A single turn carries every row of the set below to another of its rows. Some are shown first; where does it send the rows asked next?
zesif: [-.18, -.10, -.19, -.01, .29, -.46, -.16, -.19, .03, -.15, .08, .18, -.03, .15, .14, -.38, .18, .06, -.22, -.17, -.22, .28, .42, -.05, .02, -.23, -.03, .08, -.08, -.04, -.09, .19, .08, .36]
Tedo: [-.01, -.59, -.22, -.11, .00, -.16, -.08, .08, .28, .13, .08, -.12, -.01, -.23, .10, -.06, -.04, -.11, -.28, -.10, -.10, .01, .09, -.34, -.08, .15, -.39, .01, -.11, .08, -.28, .03, -.35, .11]
tadoz: [-.29, .03, .10, -.28, -.04, .08, -.24, -.26, .25, .01, -.05, .11, -.15, -.03, .04, -.08, .39, -.04, .01, -.06, .00, -.34, .23, .34, .10, .00, .19, .23, -.11, -.04, .06, -.07, -.16, -.22]
Sipa: [-.02, .08, -.24, .12, .22, -.09, .13, .17, .13, -.07, -.04, .07, -.09, -.21, .09, -.06, -.29, .09, -.01, .04, .26, .15, -.22, -.09, -.15, .03, .35, .39, -.27, -.24, -.28, .09, .06, .04]
zulis: [-.04, .32, .01, -.18, -.01, -.17, .27, .19, -.15, -.39, -.10, .25, .27, .15, -.11, .03, .30, -.08, -.02, .07, .12, .22, .22, .07, -.06, -.10, .13, -.13, .04, .02, .07, -.20, .05, .05]
kur: [-.02, -.33, -.19, .37, .36, .17, .16, .26, .26, .08, .02, -.14, .06, .22, -.03, .12, .03, -.09, -.12, -.17, .08, -.10, -.01, -.08, .35, -.17, .14, -.08, -.24, -.18, .01, .07, -.19, .11]
Dogo: [-.18, .40, .04, .00, .10, -.10, .17, -.04, .26, -.21, -.04, -.08, -.04, -.02, .24, -.07, .17, -.16, -.16, .18, .01, -.19, .15, .29, -.08, .21, -.04, .09, .04, .10, .19, -.44, .07, -.05]
veru: [-.01, .15, -.44, .25, -.12, -.02, .02, -.38, .13, .23, .02, .04, -.19, -.40, .07, -.04, .14, .08, -.13, -.05, -.04, -.15, -.24, .06, -.05, -.16, -.36, .08, .23, -.22, .18, .12, -.15, .17]
Baso: [-.19, -.04, -.07, .07, .01, -.52, .01, -.12, .07, .05, -.24, .33, .00, -.19, -.06, .11, .05, .18, -.21, -.04, .38, -.03, .11, -.41, .14, -.06, -.11, .19, -.16, -.06, -.12, -.20, .20, -.21]
vigi: [-.20, .04, -.29, .38, -.02, -.03, .09, -.24, -.04, -.03, -.15, .07, .08, -.39, -.13, -.02, .10, .03, -.15, -.03, -.07, -.16, -.08, .14, .13, -.35, -.24, -.35, .09, -.40, .17, -.17, .09, .30]
zofu: [.26, -.05, -.16, -.25, .21, -.34, .08, .32, -.02, -.02, -.04, .29, .05, .25, .09, -.37, .53, .23, -.17, .07, .03, .13, .06, .00, .00, -.03, -.11, .02, .07, -.01, -.07, .01, -.06, -.21]
legi: [.13, -.13, .25, -.07, .25, -.04, -.11, .35, .25, .15, -.07, -.08, -.07, -.04, -.02, .07, .38, -.10, -.16, -.24, .04, .07, -.16, .33, -.05, -.04, -.30, -.19, .14, -.10, -.11, -.02, .51, .20]
Tir: [.21, -.19, -.25, .25, -.35, -.15, .14, .11, -.06, -.07, .00, .11, -.22, -.26, -.27, -.07, .04, .12, -.20, .03, -.33, -.01, -.07, .11, .01, -.35, -.15, -.05, .17, -.34, .16, -.13, .06, .12]
sebe: [.07, -.25, .08, .44, -.12, .10, .18, .07, .21, .33, .07, .07, -.11, -.02, -.06, -.13, -.05, -.12, -.07, .29, -.17, .15, .14, .01, .42, .18, .18, -.11, -.23, .06, -.11, .11, .18, -.09]
segel: [-.25, -.14, -.14, -.25, .32, -.06, .00, -.05, -.09, -.02, .07, -.41, .30, -.26, .13, -.06, -.15, .04, .18, -.07, .20, -.14, -.32, .10, -.09, .00, .35, -.04, -.14, .15, -.01, -.01, .07, .25]
Pida: [-.09, -.63, -.03, -.18, -.04, -.11, -.06, -.01, -.10, .00, .09, -.04, -.04, .09, -.04, -.06, .00, .05, -.20, .17, -.24, .00, .05, -.13, -.06, .15, .47, .06, -.05, -.05, -.33, .11, .33, .17]
fefa: [.07, .12, -.15, -.01, -.02, -.23, -.09, -.34, -.02, -.01, -.01, .24, .00, -.02, .10, -.19, -.01, -.11, .26, -.08, .15, .14, .26, .16, .00, .32, -.49, -.23, .14, .12, -.24, .02, .29, .08]
lasu: [.15, -.14, -.12, -.03, -.12, .18, -.11, .03, -.10, .24, -.07, -.14, .01, .27, -.18, .03, -.06, -.17, -.07, .02, .20, .02, .22, .16, -.10, .12, -.29, .26, .22, -.13, -.15, -.20, .23, -.21]
gurek: [-.02, -.34, -.12, -.03, .03, -.23, .19, -.18, .27, -.02, .47, -.18, -.01, .02, .05, .28, .09, .02, .06, -.01, -.18, .18, .27, .08, .34, .16, -.01, -.23, -.14, .25, .10, .20, .11, .19]
Ledob: [-.11, .11, -.10, -.13, -.02, -.32, -.15, -.22, .10, .21, -.17, .04, -.11, -.18, -.04, -.19, -.08, .23, -.23, -.12, -.09, -.08, .04, .08, .17, -.18, .55, -.23, -.09, .39, .18, -.26, -.15, -.04]
Kirak: [.23, .12, .06, .16, -.15, -.34, -.08, -.11, -.01, .07, -.21, .22, -.20, .19, .03, -.20, -.12, .15, -.06, -.19, .10, -.17, -.43, .26, .08, .27, .09, -.12, .18, -.19, -.12, -.22, -.19, -.20]
meb: [-.32, -.18, .27, .04, -.10, -.08, -.09, -.02, .24, .30, -.10, -.09, .37, -.44, .06, -.07, -.09, -.12, -.13, -.04, -.04, .17, -.11, .22, .01, .34, -.13, -.31, -.07, -.14, -.22, .22, -.19, .22]
Notif: [-.09, -.09, .32, -.04, .03, -.67, -.12, .06, .29, .01, -.06, -.06, .04, -.21, .13, .07, .18, .26, -.18, -.33, .23, -.12, .11, .26, .02, .19, -.22, .17, -.08, -.22, .15, .05, .20, .14]
Laduz: [-.16, -.15, .11, .29, .13, -.12, .01, -.02, -.17, .10, .45, -.31, .20, .06, -.01, .04, .14, .16, .12, .21, .05, .21, -.27, .06, .19, .23, .11, .04, .10, .05, .10, .14, -.31, .08]
zopo: [.08, -.16, -.06, -.14, .08, -.29, -.13, -.09, .21, .16, .19, -.15, -.14, -.37, .15, -.02, .06, .40, -.02, .05, .08, -.03, .01, .08, -.16, .59, .31, -.06, -.02, .20, -.12, .18, .10, .23]
muz: [-.17, -.20, -.11, -.09, .15, -.44, -.20, -.15, -.14, -.29, -.01, .06, .20, .31, -.07, -.08, .08, .00, .20, -.36, -.12, -.09, -.15, .33, .08, .08, -.22, -.04, .22, -.24, -.12, -.04, -.03, .11]
fufi: [.26, -.11, -.16, -.21, -.06, -.14, .03, -.20, .01, .11, -.23, -.03, -.01, .15, -.01, .12, -.10, -.01, -.16, -.43, .37, -.27, .17, .21, .19, -.09, .01, -.34, -.15, -.07, .06, -.40, .14, -.12]
diten: [-.15, .03, .10, .13, .19, -.23, -.27, -.01, .15, .17, -.08, .00, -.07, .24, .00, -.32, .22, .17, -.32, -.10, -.38, .01, -.13, .21, -.06, .09, .36, -.15, .32, .00, -.03, .12, -.21, .34]
Ziv: [-.10, -.14, .03, .14, .14, -.23, .12, .08, .16, .02, .09, -.14, .14, -.19, .09, .23, -.14, .09, -.58, .11, .18, .24, -.22, -.11, -.05, .17, -.16, -.25, -.08, -.34, -.21, -.30, -.28, .09]
tasil: [.03, .14, .27, -.19, .01, .00, .20, -.06, .00, .25, -.09, -.10, .02, .10, -.06, .01, .22, -.33, .07, -.15, .05, -.15, -.59, .00, -.13, -.14, .05, -.06, .16, .13, -.11, -.24, .06, .22]
Kugab: [.24, -.33, .17, -.10, -.13, .09, -.04, .15, -.26, .16, .04, .05, .06, -.44, -.01, -.04, .10, -.25, -.30, -.21, .03, .39, -.08, -.05, .06, -.03, .01, -.34, -.31, -.06, -.22, -.11, -.06, .15]
binit: [-.20, -.26, .24, -.13, -.21, -.25, -.04, -.26, .01, -.01, -.03, .22, -.20, .02, -.17, -.20, .05, -.07, .21, .19, .04, -.20, -.11, -.34, -.01, -.17, -.08, -.04, .09, .24, -.37, -.14, .02, .01]
konal: [-.07, .14, -.18, -.13, .27, -.04, -.07, .19, .28, .17, .00, -.38, -.03, .01, -.07, .09, -.14, .21, -.36, -.02, .18, .16, .26, .28, -.11, -.33, .11, .13, .01, .07, .22, -.20, .02, -.01]
donet: [-.03, -.25, -.18, -.07, -.37, -.10, .00, -.31, -.23, .34, .04, -.14, .17, -.27, -.05, -.12, .16, .11, -.10, -.07, -.04, -.09, -.06, .17, .02, -.35, -.22, -.01, .19, -.26, .31, .26, -.03, .15]
tonov: [-.10, -.15, .10, -.30, .06, -.01, -.15, -.10, .20, .09, -.21, .21, -.01, .24, .36, -.31, .35, .05, -.26, .04, .16, -.21, .03, .18, .09, -.09, .04, -.37, .15, .06, -.04, .31, -.03, -.17]
zisu: [.28, -.20, -.19, .07, -.31, -.24, .24, -.17, .08, .24, .05, -.05, -.08, -.19, -.08, -.16, .11, .34, -.19, .12, -.01, -.14, .10, .02, -.04, -.17, -.32, -.46, .22, -.17, .16, .04, -.06, .31]
ter: [.00, .32, .01, .03, .17, .13, .03, -.08, -.05, .22, .07, .00, -.07, .03, -.02, -.44, -.02, -.07, -.04, .28, .13, .45, .27, .04, -.16, -.32, .01, -.07, -.02, .14, -.19, -.03, .13, .22]
Gizim: [-.13, -.13, -.15, -.26, -.04, -.26, .13, -.18, .18, .01, .21, .00, .04, -.42, .01, .10, -.10, -.23, -.05, -.22, -.33, .22, -.40, .05, .12, -.01, -.05, .03, -.34, -.02, -.20, -.25, -.28, .05]
boza: [.14, .05, -.13, .34, .17, -.20, .10, -.02, -.03, -.01, .16, .08, -.07, -.25, .34, -.08, -.01, -.02, .05, -.25, .25, .16, -.27, -.05, .38, .01, .18, -.13, -.34, .18, .19, .19, -.20, .01]
mar: [.15, -.17, -.15, .01, .44, -.05, .25, .06, .21, .05, -.02, .01, -.03, -.05, .13, -.17, .04, .02, -.17, -.02, .07, .03, .04, -.01, .01, .07, .24, -.34, -.37, -.25, -.39, -.05, .45, .42]

Laduz -> kur
diten -> konal
Sipa -> Pida
Now find these:
Tedo -> Gizim
fefa -> Kirak
zofu -> tadoz
binit -> tasil
zisu -> veru

